In the rows, 128 means zero.
A single turn carries every row of the set below to another of its rows. Some are shown first; where does it send the rows asked next?
z595: [127 112  96 115 105  95 109 117 130 141 104 161 167  85 142 168 133 122]
z728: [136 145 121  90 123 145 126  87 136 124 114 141 144 138 133 109 155 109]
z145: [120 111 103 121  91  90 100 106 122 143 105 171 155  98 134 161 125 111]
z956: [124 114 110 119 104  95 103 103 127 129  87 176 147  96 142 163 116 103]
z726: [136 132 119 117 141 109  97 140 141 133 114 128 151 174 120 138 128 140]
z773: [135 124 101 123 126 116 113 147 148 111 129 126 129  90 158 113 150 117]
z418: [126 125 111 125 123 127 116 123 145  97 115 124 118  92 158 110 139 104]
z468: [115 110 102 119  95 104 111  95 124 132  99 156 161  89 138 164 126 112]
z441: [159 129 128 132 117 103 126 138 173 114 105 147 149 112 119  97 140 101]
z335: [134 126 107 123 131 121 115 138 150 101 117 127 122  89 162 113 143 110]
z684: [126 113 101 120  98  87 100 118 125 145 106 175 158  95 137 164 128 116]
z22: [134 147 134 121 109  92  95 127 143 131 126 140 157 162 143 149 121 153]
z845: [142 149 137 118 122  92  97 134 149 125 115 146 154 158 151 154 117 151]
z81: [125 146 137 123  99  98  95 110 139 127 125 135 153 165 139 146 116 146]
z797: [155 148 112  86 138 131 125 124 145 138 123 149 155 132 138 116 166 124]
z2: [118 112 109 120  94  95 101  98 123 135  95 172 150  98 136 161 119 105]
z35: [131 150 146 120 117 104  99 106 146 110 100 142 143 161 151 150 105 136]
z721: [128 122 100 126 113 116 111 141 142 117 139 120 131  93 150 109 153 120]
z816: [157 127 124 136 109 100 124 140 171 122 115 146 153 114 114  95 145 106]
z649: [123 147 143 123 103 103  97 100 139 116 112 137 146 165 142 146 108 138]
z304: [126 132 130 118 138 121 100 114 138 117  98 126 139 175 121 135 115 125]
z87: [132 114 104 117 109  86 102 123 130 140  97 179 156  93 143 167 125 114]
z934: [144 126 127 138  96 108 124 119 164 118 115 140 148 119 108  91 140  98]
z252: [123 130 125 121 128 119  98 114 134 125 110 122 144 178 114 133 120 130]
z204: [119 121 102 129 105 122 112 125 138 113 137 117 127  96 146 107 149 114]
z208: [136 144 115  92 115 139 123  95 133 136 129 139 151 139 127 109 162 117]
z491: [130 115 108 117 112  91 103 115 131 132  88 179 150  93 146 167 120 108]
z246: [155 150 118  85 146 136 126 115 147 126 109 151 148 131 144 117 157 116]
z462: [149 126 123 137  99 102 123 131 166 124 120 141 153 117 109  92 145 104]
z268: [132 114 100 114 116  96 111 118 134 134  94 165 163  83 148 171 129 119]
z974: [127 130 121 120 129 113  97 127 135 133 117 124 150 176 114 135 127 137]
z136: [136 134 129 116 149 117 100 127 144 116  94 131 140 172 127 139 116 128]
z318: [119 110  97 118  95  98 109 105 125 140 107 157 166  88 137 165 132 119]
z64: [119 112 105 116 105 105 111  95 128 125  88 159 156  87 144 166 122 108]
z347: [146 128 131 137 104 111 126 116 167 110 104 142 144 117 113  93 135  93]
z681: [141 151 143 118 127  97 100 123 151 114 102 148 147 158 155 153 110 142]
z143: [128 114 104 114 115 102 113 106 133 126  85 165 158  84 149 169 122 111]
z434: [139 134 124 115 150 112  99 139 145 125 102 132 147 171 126 140 122 135]
z266: [145 145 110  90 123 132 123 113 137 143 134 143 156 137 129 112 167 126]
z522: [118 122 108 128 109 127 114 116 140 103 125 118 120  96 151 106 141 106]
z500: [146 148 123  88 138 144 128  98 143 119 104 148 142 134 142 113 151 108]
z526: [154 128 132 134 113 108 126 126 172 108  99 146 144 114 119  96 135  94]

z595 moves to z318
z522 moves to z418
Now these:
z684 moves to z145
z441 moves to z816
z797 moves to z266
z252 moves to z304
z81 moves to z649

A single turn carries every row of the set below to another of its rows. Some are shown first; where does it send the rows asked next?
z686: [119 118 120 125 146 106 178 139 129 117 139  96 157 141 133]
z284: [ 98 141 101 120 126 102 133 158 126  91 122 118 160 146 131]
z437: [120 115 113 135 160 120 151 159 137 106 120 119 154 108 124]
z754: [166 123 147 117 113 122 117 151 121 123 137 114 125 112 158]
z363: [104 118  91 122 144 113 167 125 139 123 143 111 150 125 133]
z390: [125 126 129 122 102 110 130  86 116 118 121 119 146 158 118]
z775: [118 130 123 141  93 123 141 125 109 136 128 131 133 151 165]
z484: [117 123 114 126 151  98 136 166 142 114 111 109 163 111 121]
z26: [136 125 109 127 110 112 114 100 102 132 136 103 151 160 128]
z560: [113 121 117 127 121 127 109 105 153 126 154 127 133 146 106]
z792: [121 113 107 124 156 115 147 153 143 102 116 127 163 104 128]
z638: [138 123 141 113 111 124 118 114 143 119 128 124 105  98 121]
z501: [133 128 124 115 150 112 136 101 103 131 110 118 124 118 104]
z310: [132 128 106 138 105 120 120 123  98 144 140 111 144 155 157]
z190: [120 165 121 132 142 119  94 130 123 126 163 124 137 120 148]
z742: [119 120 108 118 149 103 137 157 146 107 112 121 168 105 127]
z165: [130 158 171 124 135 113 138 122 133 103 147 137 142 129 152]
z176: [134 119 158 129 109 115 144 142 147 133 150 126 147 156 156]
z329: [142 130  94 115 151 122 112 116  90 128 121 125 137 118 128]
z230: [164 128 130 112 117 125  91 144 114 108 136 112 129 116 137]
z648: [127 155 127 119 148 106 107 101 136 133 165 113 142 116 129]
z868: [131 140 140 114 121  98 141 147 104 130  96 140 134 121 160]
z236: [148 127 128 111 116 126  92 121 128 106 131 118 117 109 113]
z207: [140 127 134 128 112 123 109 156 130 116 154 127 156 166 155]
z279: [140 138 105 113 133 114 117 145  90 129 113 140 143 119 162]
z239: [113 128 137 131  91 117 147 102 120 120 117 137 133 153 140]
z328: [133 151 159 114 144 103 134  96 142 119 154 121 146 122 132]
z189: [126 135 153 116 132  98 154 119 111 132  95 127 123 120 124]
z513: [117 115 147 129 115 116 144 111 163 138 151 126 132 144 125]
z973: [115 133 126 123 135 100 156 160 120  97 126 101 163 155 132]
z5: [ 90 132  78 118 132 111 139 137 138 108 132 125 153 128 132]
z617: [118 120 117 135 157 109 144 168 136 112 116 107 153 112 119]
z972: [148 120 153 116 109 120 133 134 139 130 132 122 111 101 148]
z32: [127 128 109 127 119 130  88 132 132 110 156 127 149 159 125]
z451: [122 167 147 135 134 121 114 144 121 107 153 139 136 128 162]

z617 moves to z742
z310 moves to z390
z973 moves to z5
Now these:
z165 moves to z190
z32 moves to z513
z189 moves to z279
z972 moves to z230

A single turn carries every row of the set below to another of its rows. Some are shown first; where does it send the rows asked next?
z546: [138 162 114 151 131 129 119 129 133 122 154 128 164 118 110 108]
z154: [173 122 111 125 136 124 146 140 114 126 102 144 157 130  97 134]
z423: [146 130  85 134 130 114 115 129 137 128 131 147 147 148 169 116]
z787: [143 144 171 154 139 135 132 124 113 138  91 145 120 123 137 127]
z169: [172 119 128 134 109 135 120 111 118 134 148 164 149 141 127 130]
z828: [117 140 114 155 124 122 102 147 120 135 121 118 103 130 115 109]
z224: [139 142 174 150 140 134 129 123 112 135  93 141 123 123 141 121]
z133: [128 117 110 156 128 124 127 168 155 129 111 117 128 145 127 105]
z960: [126 141 118 162 103 136 101  90 139 137 130 133 142 128 111 129]
z11: [139  84 123 121 122 137 128 131 132 140 100 122 132 108 150 130]
z804: [141 111  88 148 120 111 112 131 139 138 137 137 143 142 162 122]
z834: [155  94 122 134 125 118 135 142 114 131 115 123 158 121  98 125]
z841: [139 166 109 153 114 141 110  88 138 131 120 151 143 136 112 135]
z353: [121 172 145 120 130 127 119 133 135 125 150 117 136 140 135 132]
z168: [113 111 119 122 116 129 118 113 113 122  76 132 153 120 144 127]
z114: [139 137 174 156 136 133 129 124 113 140  94 139 120 121 137 126]
z365: [139 100 108 143 110 133 158 124 148 128 117 109 147 109 147 129]
z923: [132 139 106 137 141 127 129 165 151 116 104 127 135 152 136  94]
z663: [131 132 107 123 122 134 131 113 115 123  65 150 148 127 138 143]
z196: [127 119 167 129 124 115 128 135 141 122  78 140 126 136 139 134]
z454: [147 117 117  96 140 142 133 127 128 123  89 139 140 119 161 120]
z736: [145 138  99 154 136 129 138 168 156 129 100 134 125 152 123 118]
z467: [139 180 134 134 129 130 131 136 139 137 143 130 125 143 123 158]
z760: [140 126 106 116 126 136 157 120 143 109 110 119 158 118 161 111]
z397: [160 131  94 136 122 139 171 123 149 123 102 132 145 119 145 141]
z983: [135 161 102 155 131 127 114 147 121 136 110 137  98 137 110 124]
z43: [123 157 119 141 115 138  98  86 135 122 128 138 152 133 123 111]
z709: [123 152 145 143 117 125 121 137 139 143 155 111 125 133 122 150]
z651: [133 155 157 127 132 122 136 109 149 120 137 107 130 135 138 151]
z612: [155 116 122 109 139 121 133 138 110 114 110 131 169 127 111 107]
z185: [123 165 110 136 138 126 105 144 117 121 114 130 110 138 124 100]
z213: [155 126  79 149 124 115 121 131 141 139 129 150 139 147 158 135]
z810: [134 122 163 135 123 117 133 136 143 127  75 145 122 136 134 144]
z139: [163 110 107 122 130 143 144 131 134 142  86 146 125 117 143 152]
z164: [170 124 129 126 112 134 118 109 117 128 148 164 153 142 132 122]
z195: [149 169 108 157 132 131 125 130 135 126 149 137 158 120 104 121]
z82: [125 107 112 142 108 130 127 117 118 137  73 138 141 118 130 151]
z966: [140 161 153 129 133 124 141 109 151 122 133 113 127 137 135 158]
z794: [141 153 113 164 125 128 121 131 135 131 155 127 157 115 103 120]
z360: [165 114 132 131 107 133 115 110 117 132 152 158 152 139 130 123]
z105: [134 130 163 125 128 117 132 135 141 120  73 148 126 139 139 137]
z859: [137 152 155 135 128 122 139 110 151 126 136 107 126 134 133 159]

z397 moves to z365
z923 moves to z736
z213 moves to z804
Now these:
z546 moves to z195
z185 moves to z983
z787 moves to z114
z663 moves to z82
z11 moves to z454
z196 moves to z105
z164 moves to z169
z841 moves to z960
z612 moves to z154
z859 moves to z651
z467 moves to z709

